0: [733 588 527 828 467 687  28 540 543 642 410 646 453 505 147 630 395 511 334 737 421 620 229 156]
1: [584 390 275 429 366 526 504 554 446 374 576 566 434 496 324 665 368 526 379 617 546 194 494 687]
2: [504 239 492 540 526 495 471 606 555 342 376 473 585 537 551 579 583 561 580 326 460 453 364 643]
3: [155 385 573 568 559 313 540 800 267 949 712 488 561 625 333 605 585 308 453 582 810 715 422 574]
4: [611 278 456 517 536 495 438 510 562 380 371 507 588 573 514 511 553 649 585 411 480 364 336 567]
5: [287 534 512 399 822 331 917 159 553 772 441 269 676 313 579 253 340 484 830 680 630 615 540 451]
6: [461 542 474 479 459 443 238 459 634 592 616 380 422 506 314 632 360 358 348 488 293 499 400 180]
7: [634 714 562 709 353 676 436 245 593 372 347 606 601 456 590 295 226 382 608 632 560 518 628 731]
8: [571 591 601 505 433 370 553 773 477 428 499 418 494 489 596 383 477 655 315 656 433 224 635 679]
9: [368 631 526 495 632 464 534 481 493 745 436 628 715 428 503 496 645 236 809 414 577 959 292 323]
10: [418 262 257  60 710 354 601 607 415 673 755 325 315 249 486 313 483 572 573 612 675 277 464 564]
11: [721 311 509 733 616 605 655 325 534 567 539 602 434 344 368 231 135 708 594 427 456 542 566 232]
12: [696 547 491 539 533 422 422 252 713 498 337 595 490 397 302 667 428 366 435 590 450 642 416 436]
13: [593   0 413 673 763 503 832 929 292 671 605 777 625 273 328 283 462 686 648 365 601 296 510 696]
14: [481 585 575 383 517 690 495 325 583  30 521 601 530 548 623 502 512 472 543 186 408 517 744 435]
15: [408 382 473 327 296 582 674 464 290 145 667 443 687 640 615 552 438 710 765 518 543 370 501 656]
16: [427 414 642 555 463 247 771 393 409 601 577 441 530 542 632 629 520 545 653 524 610 649 407 546]
17: [644 565 293 274 372 436 616 492 494 339 632 556 446 475 383 666 502 472 458 636 557 264 607 659]
18: [502 675 427 436 395 570 445 389 566 322 489 680 585 502 382 638 501 323 469 565 491 488 698 547]
19: [751 550 575 588 356 650 395 295 652 378 394 718 294 558 416 479 399 791 356 637 486 383 476 163]
20: [368 574 529 428 713 310 646 515 524 866 432 470 532 353 527 455 449 447 767 698 619 504 247 419]
21: [572 605 554 869 466 774 419 433 629 575 343 497 256 753 564 326 257 682 459 636 492 481  96 492]
22: [557 353 580 749 643 717 383 435 605 702 631 589 350 452 335 309 261 714 427 504 566 419 553 141]
23: [372 571 618 891 584 579 609 693 593 702 415 446 332 874 487 217 452 416 367 358 485 515 403 542]
24: [693 281 560 828 601 614 577 288 550 600 620 638 324 445 361 284 222 708 521 302 471 583 685 127]
25: [361 516 544 810 389 800 494 264 482 530 439 489 326 813 313 738 401 489 444 634 497 600 477 523]
26: [532 710 514 693 502 695 379 343 620 316 341 538 647 510 593 137 224 315 620 442 548 621 672 611]
27: [638 497 607 724 525 377 305 639 634 835 286 553 429 485 469 549 581 517 360 519 468 529 316 409]
28: [659 606 457 710 268 518  91 591 533 699 333 410 435 572 255 597 401 458 282 822 464 539 340 462]

[491 424 486 331 592 546 424 452 624 578 466 625 525 380 724 224 492 610 573 448 576 307 442 604] 4 2
[340 378 621 564 595 520 593 558 552 583 450 443 444 551 743 521 601 464 518 151 316 591 497 389] 2 4
[326 375 613 496 472 337 781 491 322 608 619 414 498 557 618 655 617 550 659 523 626 608 409 588] 16 2
[576 597 567 600 627 438 477 516 688 656 434 570 518 442 514 315 505 471 458 427 532 568 437 336] 27 12
[312 420 643 560 458 288 728 479 324 667 544 385 502 567 644 683 598 547 747 483 627 690 345 537] 16 20
[172 278 481 612 341 875 489 441 289 450 571 402 482 776 391 607 528 534 559 468 404 431 552 651] 25 15
[591 519 451 494 329 636  71 310 579 354 627 442 346 591 336 623 274 541 214 609 453 439 350 237] 6 19
[378 407 368  64 598 294 908 458 425  74 729 503 757 454 694 634 636 586 824 357 428 529 443 682] 15 16
[678 321 277 488 344 587 417 534 423 449 594 436 393 519 303 631 318 625 359 582 592 218 437 570] 1 17
[653 615 574 741 418 721 147 465 532 577 417 699 366 489 177 569 409 470 319 653 316 660 268 106] 0 28
[291 543 654 389 712 403 687 396 489 645 525 485 509 390 495 512 687 226 598 324 627 932 652 386] 9 16
[227 508 655 507 480 366 595 474 320 380 522 460 705 512 489 734 869 261 670 122 319 999 651 296] 9 16
[665 492 574 856 387 785  67 518 450 654 387 577 338 514 237 607 375 624 390 832 371 478  80 248] 0 28
[416 431 562 659 443 534 225 557 512 540 510 493 566 640 216 765 615 299 272 284 355 577 633 324] 6 18
[402 481 354 345 328 525 736 441 301 227 779 411 667 693 532 652 363 655 729 388 477 390 546 491] 15 17
[352 447 578 619 535 471 606 494 543 507 442 417 392 568 632 513 556 440 494 208 229 602 522 435] 2 4
[504 501 569 424 436 543 582 773 358 469 725 356 440 629 610 366 598 667 369 557 383 165 707 547] 8 17
[324 555 524 738 322 833 416 222 485 495 457 494 397 788 401 674 380 503 498 670 625 618 464 538] 25 21
[361 582 525 485 542 392 570 539 369 553 604 463 577 571 460 721 562 325 604 630 708 790 419 564] 16 3
[379 407 401 385 398 531 717 340 334 226 637 444 646 641 683 537 392 715 837 463 595 436 495 666] 15 16
[815 612 599 677 462 639 404 218 735 467 339 658 264 481 532 482 410 771 493 696 535 414 392 170] 19 21
[201 431 578 433 536 640 472 649 294 522 562 616 545 548 629 564 801 365 716 350 504 820 270 432] 9 2
[462 317 270  88 630 419 449 489 411 595 665 308 473 306 488 358 393 701 530 673 618 249 479 491] 10 1
[474 531 517 368 489 372 594 801 433 445 710 444 525 494 587 278 504 579 351 451 430 242 730 537] 8 17
[674 398 232 413 353 567 447 584 431 322 590 601 492 470 343 561 363 540 383 513 532 267 558 695] 1 17
[458 746 525 463 425 222 694 643 479 433 635 286 598 444 547 374 258 407 500 478 349 159 646 549] 8 17
[452 356 293  48 559 334 809 530 448 203 656 411 752 458 681 541 640 580 844 507 382 392 274 696] 15 2
[330 530 547 342 477 235 906 392 328 480 565 445 776 386 541 672 659 307 798 524 613 927 608 633] 16 9
[663 546 604 774 459 381 319 698 558 700 330 556 430 504 479 532 474 587 338 485 407 387 317 531] 27 28
[163 629 511 195 807 407 642 509 474 582 628 362 446 436 547 253 694 333 587  82 376 786 667  14] 9 14
[654 575 502 483 477 393 539 714 555 458 491 441 572 359 458 438 495 439 362 611 478 342 592 694] 8 17
[657 393 302 500 403 534 470 489 516 323 568 559 537 545 366 633 345 595 343 515 554 242 584 664] 1 17
[593 667 584 661 330 682 386 156 596 404 404 536 586 387 541 416 221 370 586 613 640 537 612 617] 7 26
[338 412 448 399 379 449 764 476 306 265 673 433 661 651 613 574 379 721 713 418 563 432 523 569] 15 16
[568 616 662 599 628 413 607 368 632 726 277 465 386 416 580 415 457 600 551 740 689 518 459 412] 20 27
[537 548 505 372 474 380 553 694 519 430 672 502 469 478 554 330 578 603 347 407 500 251 714 617] 8 17
[337 655 515 486 684 402 673 452 489 729 625 513 722 463 477 449 557 192 817 379 661 906 363 349] 9 20
[732 676 584 919 443 710  92 473 568 637 392 710 490 597 169 674 474 432 444 686 286 715 180 102] 0 28
[232 569 582 408 747 417 732 304 513 618 562 526 570 490 434 604 688 183 641 438 746 999 582 371] 9 16
[378 568 552 328 498 540 494 339 577 134 578 483 587 602 616 612 650 394 556 178 375 436 710 508] 14 18
[376 594 534 405 523 643 455 349 607 122 478 513 521 555 708 481 573 400 547 195 328 577 705 517] 14 18
[745 563 486 611 549 512 303 782 609 581 357 662 650 372 435 380 565 445 360 370 410 558 384 494] 27 4
[423 596 526 483 484 247 816 344 344 494 512 403 714 408 578 535 510 485 745 621 597 898 644 579] 16 5
[350 391 595 473 537 244 726 545 361 600 598 479 548 457 745 674 624 515 660 524 665 698 463 595] 16 20
[421 606 564 371 492 589 433 377 607  93 486 502 597 636 597 557 616 395 594 183 343 559 741 432] 14 18
[697 667 660 665 314 462  44 367 582 720 289 481 377 418 369 678 540 365 163 905 555 472 467 492] 28 27
[546 427 507 463 386 437 559 714 451 388 674 455 459 526 584 406 367 716 358 476 425 142 707 453] 8 1
[274 760 596 508 584 365 579 470 507 621 520 552 715 521 561 409 560 200 756 300 607 986 404 322] 9 16
[340 630 579 455 607 409 544 494 529 638 590 607 708 428 526 470 590 331 701 488 686 850 405 236] 9 20
[645 522 598 825 418 504 304 598 562 637 151 783 499 500 491 658 542 447 482 438 486 520 283 511] 27 12
[274 616 570 171 780 219 671 456 529 676 558 372 615 237 596 410 827 295 606 219 458 771 804 167] 9 5
[293 354 618 510 422 361 704 526 291 654 539 383 516 568 688 683 639 560 643 594 690 646 420 641] 16 3
[676 492 668 656 356 452 207 372 644 421 405 294 364 481 621 511 335 619 321 561 519 360 643 588] 8 4
[194 405 628 421 537 338 755 529 295 577 676 403 551 558 605 614 615 549 657 474 568 699 440 527] 16 3
[336 338 557 492 530 340 818 358 350 627 545 349 427 473 653 679 625 508 723 547 588 660 365 616] 16 20
